In the rows, zero is written as 128.
Named moves come first, each a turn or a mirror and shown by rows before and after it. Which of them, in which order, take the first row of each pair that follows to the second? Write the first one first, as in the answered first pair.
zova (before |-> after):
[116 147 148 141 107 138 100 163 114  99 114 118 135 153 143 134 120 114
 117  77  97 132 111 145 122 126] |-> [120 138 149 167 121 132 104 180 144 117 124 129 130 133 119 137 129 106
 123 101 141 139 139 127 111  92]
[129 128 117 115 144  97 140  95 131 128 118 113 146 125 134 139 108 131
 115 166 124 125 126 121 128 138] |-> [128 126 114 114 149  97 137 103 134 131 114 115 138 119 129 136 110 128
 122 166 131 122 136 115 130 135]
[137 127 127 153 121 119 110 155 112 118 143 143 122 124 110 131 139 109
 122 131 122 138 151 141 131 113] |-> [136 131 127 138 112 122 117 145  94 107 145 134 119 134 125 128 129 114
 117 116 101 138 130 146 133 131]
fiket (before |-> after):
[ 81  56 146 157 107 150 161 143 160 170 149  98 140 129 189 157  98 140
 136 129 122 146 151 100 106 169] |-> [110  98 106 132 136 122 165  70  92 172 141  90 171  96 155 165  96 101
 107 166 111 143 161 147 120 173]
[134 131 119 131 133 149 115 110  80  95 128 146 127 157 114 125  99 114
 104 112  73 142 114 129 152 108] |-> [126 116 133 145 120 158 111 134 101  96 139 149 114 167 123 123  94 126
 117  93  74 140 108 114 147 104]
[100 120 172 151 100 144 131 200 150 126 123 151  92 172 136 120 102 152
 147  76 103 140 126  99 128 129] |-> [143 175 124  85 120 117 162  83  82 128 109 116 142 132 134 122 110 123
 103  88  83 124 106 167 132 186]
[130 122 155 141 115 124 124 166 158 106 127 129 115 132 133 114 132 145
 135 102 129 135 118 111 121 120] |-> [149 150 129 111 130 107 142  99 124 109 119 124 137 112 129 117 136 129
 114 108 124 129 111 153 120 151]
gerof (before |-> after):
[132 155 104 165 131 115 159  96 174 162 117 153 141 107 112 134 118 101
 125 117 158  99 123 128 115 158] |-> [115 138 122 193 126 125 138 139 199 157 126 165 123 129 115 134 117 109
 141 111 155 100 129 102 120 131]
[124 123 123 114 149 143 104  91  58  94 120 115 137 139 132 158 104 135
 106 132  78 152  98 147 164 134] |-> [127 137 145 101 121 159 130 106  98  96 129 115 128 140 151 117 140 145
 115  72  92 137  65 167 123 179]
[104 106 139 163 150 106  89 179 127 147 127 156 108 143  89 146 136 105
 135 178 129 127 164 106 159  50] |-> [142 156 102  96 157  94 136  69  97 159 116 124 151  94  89 128 164  75
 107 172 140 110 140 178 131 125]
[155 125 125 162 123 141 114 139 132 152 133 132 135 139 139 116 175 133
 109 106 152 119 127 143 123 116] |-> [156 113 118 173 135 128  95 137 115 153 132 141 137 145 133 127 157 128
 108 132 150 126 141 127 140  96]
ravu (before |-> after):
[127 146 108 139 130 140 130 128 134 148 157 126 117 115 105 130 114  94
 130 146 165 134 137 135  99 109] |-> [125 150 104 137 139 138 126 129 126 146 160 130 119 116 106 130 112  97
 127 149 161 132 135 132 108 108]
[129 145 155 129  94 123 121 137 165 147  79 155 119 122 154 160  89 135
 170 161 170 134 131 100 116 157] |-> [135 158 138 125 116 116 105 112 105 132  71 148 128 126 139 177  73 121
 155 185 137 135 136 116 143 145]
[171 159  77 102 128  98 160  99  92 134 138 135 145  78  83  91 172  74
 100 141 123 127 153 180 109 142] |-> [158 144  94 105 102 114 177 124 159 150 138 138 141  73 101  78 188  87
 115 119 159 125 151 159  76 159]
fasa (before |-> after):
[130 114 121 111 116 123 110 101 142 129 128 133 113 136 140 125 103 142
 119 123 117 120 116 101 150 144] |-> [128 125 121 124 130 125  96 128 118 110 131 141 105 143 120 123 114 131
 119 123 107 124 124 111 157 121]
[105 126 114 110 131 142 154 168 122 124 145 130 101 158 154 152 112 142
 137 132  84 141  86 147 151  88] |-> [108 122 119  96 114 144 170 158 145 134 143 121 105 152 165 142 116 149
 143 119  98 142  75 145 136 115]
[103  70 159 121 128 131 129 142 195 151 114 122 131 119 128 152  87 123
 179 152 190 159 136 109 108 109] |-> [103  83 157 143 148 120 104 167 154 126 121 130 128 124 105 159  89 105
 176 169 166 164 151 113 130  66]
[135 159 117 153 127  91 115 136  91  96 100 117 126 110 107 153 136 137
 121 142 122 135 157 130 146 102] |-> [129 161 135 145  98 108 139 154 139 105 109 115 120 108 122 123 170 152
 127  96 142 122 140 133 109 137]
Now pairs of rows:
Between the rows of a pair lie 2 to 3 moves.
[133 143 156 148 178 128 124 150 122 147 117 120 107 108  85 126 134 119
 142 189 148 123 160 147 117 126] |-> [121 119 174 155 163 140 125 173 149 145 124 121  98 121 103 126 134 138
 159 166 153 128 157 123 113 121]  fasa then fiket then gerof
[117 127 142 114  93 145 119 148 139 114 135 129 122 159 159 100 132 150
 134  90 112 123 107 128 118 139] |-> [137 143 106  95 117 122 122  84  96 121 120 122 147 131 145 124 112 127
 110 131 101 121 120 144 137 142]  gerof then gerof
[105 168 167 135 146 132 102  81 130  97 130 141 160 173 172 151  93 130
  81 136  98 135 113  97 117 160] |-> [102 149 184 156 131 134 108 128 183 115 138 154 147 169 166 136 107 133
  96 125 140 136 129  70  90 138]  fiket then ravu
[104 121 174 131  98 141 122 154 152 111 161 144 126 170 156 134 112 152
 135  82 117 123 121 102 145 124] |-> [129 127 137 102 123 117 127  62 100 125 150 126 158 136 140 165  79 128
 110 135 117 128 135 126 168 134]  fasa then fiket
[129  61 110 129 131  94 129  82 110 175 122 134 152  56 153 137  89 162
 164 155 212 112 210  98 118 127] |-> [115  45 133 151 133 108  81 127  66 139 129 143 134 105 151 156  64 172
 166 156 155 125 200  78 169  87]  ravu then zova then fiket
[139 138  97  92 131 119 139  70 116 142  96 134 157 104 124 131 118 122
 107 124 127 109 124 148 132 166] |-> [142 154 101 137 154 110 108 133  89 125 113 158 135 119  91 120 147 100
 112 138 125 116 150 152 137 107]  fasa then zova
[129 103 133  93 105 160 129 115 165 137 111 113 117 130 152 143 116 148
 135 116 125 129 111 129 125 172] |-> [135 139 132  99 116 161 130 134 135 118 116 112 112 142 146 119 139 139
 130  87 109 129 102 153 123 166]  ravu then fasa then fasa
[116 142 146 153 123 135 125 171 152 111 116 124 124 113 131  69 166 123
 116  79 133 135 120 134  73 120] |-> [119 153 150 151 124 131 120 166 130  99 115 122 129 120 129  75 166 115
 113  78 108 136 117 151  85 108]  ravu then gerof then ravu
[117 127 145 122  94 147 143 160 125  71 162 104 109 154 144  90 150 151
 124  56  97 117  75 138 111 171] |-> [133 143 118 144 140 122 100 159  48  58 163 116 118 155  97 119 137 121
 108 115  73 125 109 149 152 109]  ravu then fiket
[134  93 149  97  59  85 167 133 141 165 119 134 157 122 161 125 116 115
 113 105 127  92 109  51 150 181] |-> [138  93 141 138 104  66 121 161  95 150 120 151 155 123 114 146 105  88
 108 169 122 106 156  47 178 104]  zova then fasa
[134 152 142 159 129 119 119 175 138 108 150 132 104 142 110 101 153 136
 145 114 117 131 144 125  99 117] |-> [133 140 140 161 123 114 126 166 168 131 146 143 104 132 111 114 147 132
 152 131 148 132 159 103  90 114]  gerof then ravu
[154 146 103 124 152  97 128  92 107 152 114 129 144  97  97 151 135 101
 109 173 149 132 154 153 109 128] |-> [132 110 136 148 129 117 131 161 184 163 128 144 121 105 105 130 147 128
 139 145 184 138 153 110  88 115]  ravu then gerof
[115 115 141 144 117 138 145 161 158 139 131 129 113 126 133 120 140 133
 137 111 123 122 127 122 114 122] |-> [114 128 140 149 124 135 139 169 142 131 134 134 114 125 123 114 150 123
 132 120 116 125 133 129 119 107]  gerof then fasa
[128 119 109  93 141 122 155  92 132 134 113 103 161  99 101 168 143 109
 108 166 186 152 154 144 132 135] |-> [127 153 119 104 148 131 124 143  77  82 130 110 146 136  90 152 163 105
 101 143 127 152 139 176 148 111]  zova then fasa
[118 135 104 132 156  93 107 129 121 145 138 146 136  99  58 132 120 115
 124 180 114 145 142 164 132 100] |-> [117 148 119 101 120 108 152 119 167 150 139 138 145  90  83  94 149 126
 118 121 133 128 103 185  90 166]  fasa then ravu then fasa
[173 110 152  94 149 157 122  82 198 134 133 127 114 121 115 121 108 108
  84 140 168 138 124 162  73 166] |-> [164 130 158 134 176 151  88 151 148 102 149 148  94 145  78 116 125  88
  82 152 138 154 148 172  95 103]  fasa then fasa then gerof
[140 144 175 109  76 129 122 194 129 104 113 169 131 157 110  91 154 132
 178 121 128 138 113 101 104  86] |-> [152 164 150  82  99 121 111 133  53  91 107 146 153 164 108 113 132 119
 157 141  78 133 100 130 140  93]  zova then ravu then gerof
[131 130 130 118 145 111 121 158  63  98 125 147 108 147 107 147 114 109
 115 165  80 165 123 149 178  92] |-> [151 175 126 101 143 104 159 142  82 109 128 139 121 115 101 101 175  90
 111 128 115 148 114 191 128 135]  fasa then fiket
[120 181  86 155 180 108 131 102  57 109 139 133 107 117 112 122 108 100
 109 182 147 106 151 134 151 147] |-> [ 98 168 118 190 160 129 109 185  88  94 153 146  71 154 122 110 120 120
 130 145 134 113 143 107 149 123]  gerof then gerof then ravu
[149 150 107 104 119 119 147  88  87 123 120  84 124 161 115 136 128 139
 137 100  55 107 130 157 144  88] |-> [131 124 121 110 103 130 139 117 107 122 121  87 111 183 128 144 104 155
 152  96  52 107 127 127 150  79]  fiket then fiket then gerof
[119 109 135 168 140 154  84 140 114 106 143 143 121 141 153 162 107 147
 137 144 120 144 157  82 215  79] |-> [133 152 154 138  96 168 148 131 168 111 149 127 130 124 181  97 179 154
 139  52 149 116 107 128 145 165]  gerof then gerof
[123 133 141 153 126 120 115 169 143 104 125 158 111 128  94 109 131 139
 151 149 144 119 130 113 124  91] |-> [110 114 147 140 105 130 134 157 168 111 124 148 109 135 126 111 120 163
 154 138 140 115 113  96 114 115]  gerof then fiket
[113 106 151 100  95 141 148  88 140 142  99 145 148 149 157 124  86 195
 139 100 101 135  63 128 141 115] |-> [138 150 145 126 120 121 171 115 162 164 115 164 150  96 103  90 164 152
 139 109 182 131 103 153  86  93]  fiket then gerof then zova
[165  84 150  94  98 128 114  90 140 145 124 123 189 125 153 139 113 163
 115 134 145 116 126 124 161 112] |-> [179 124 146 120 124 109 108 118 119 132 138 141 190 109 114 113 163 126
 105 143 162 116 153 162 145  86]  fasa then gerof then zova
[121  83 130  96 117 130 163  89 182 159 124 120 124 103 143 150  88 156
 151 146 177 125 119  94 114 154] |-> [110 102 151 102 110 157 127 133 118  90 132 124 110 167 161 139  81 167
 137 101  77 121  79 114 156 158]  fasa then ravu then zova
[119 173  73 136 152 137 132 123 143 198 154 102 140  70 113 139 150 122
 160 137 244 127 160 144  73 131] |-> [ 88 171 100 127 146 179  69 150  34 110 164  87 125 171 151 166  95 149
 149  96  68 135  98 155 167 126]  zova then gerof then ravu
[117 123 160 121 113 152 123 142  93 107 126 123 141 147 142  89 116 122
 115 112 142 148 114 162  84  89] |-> [111 101 159 101 105 156 128 111 103 116 111 117 153 144 163 109  90 140
 118 127 138 144 111 139  98 106]  gerof then fiket then fasa
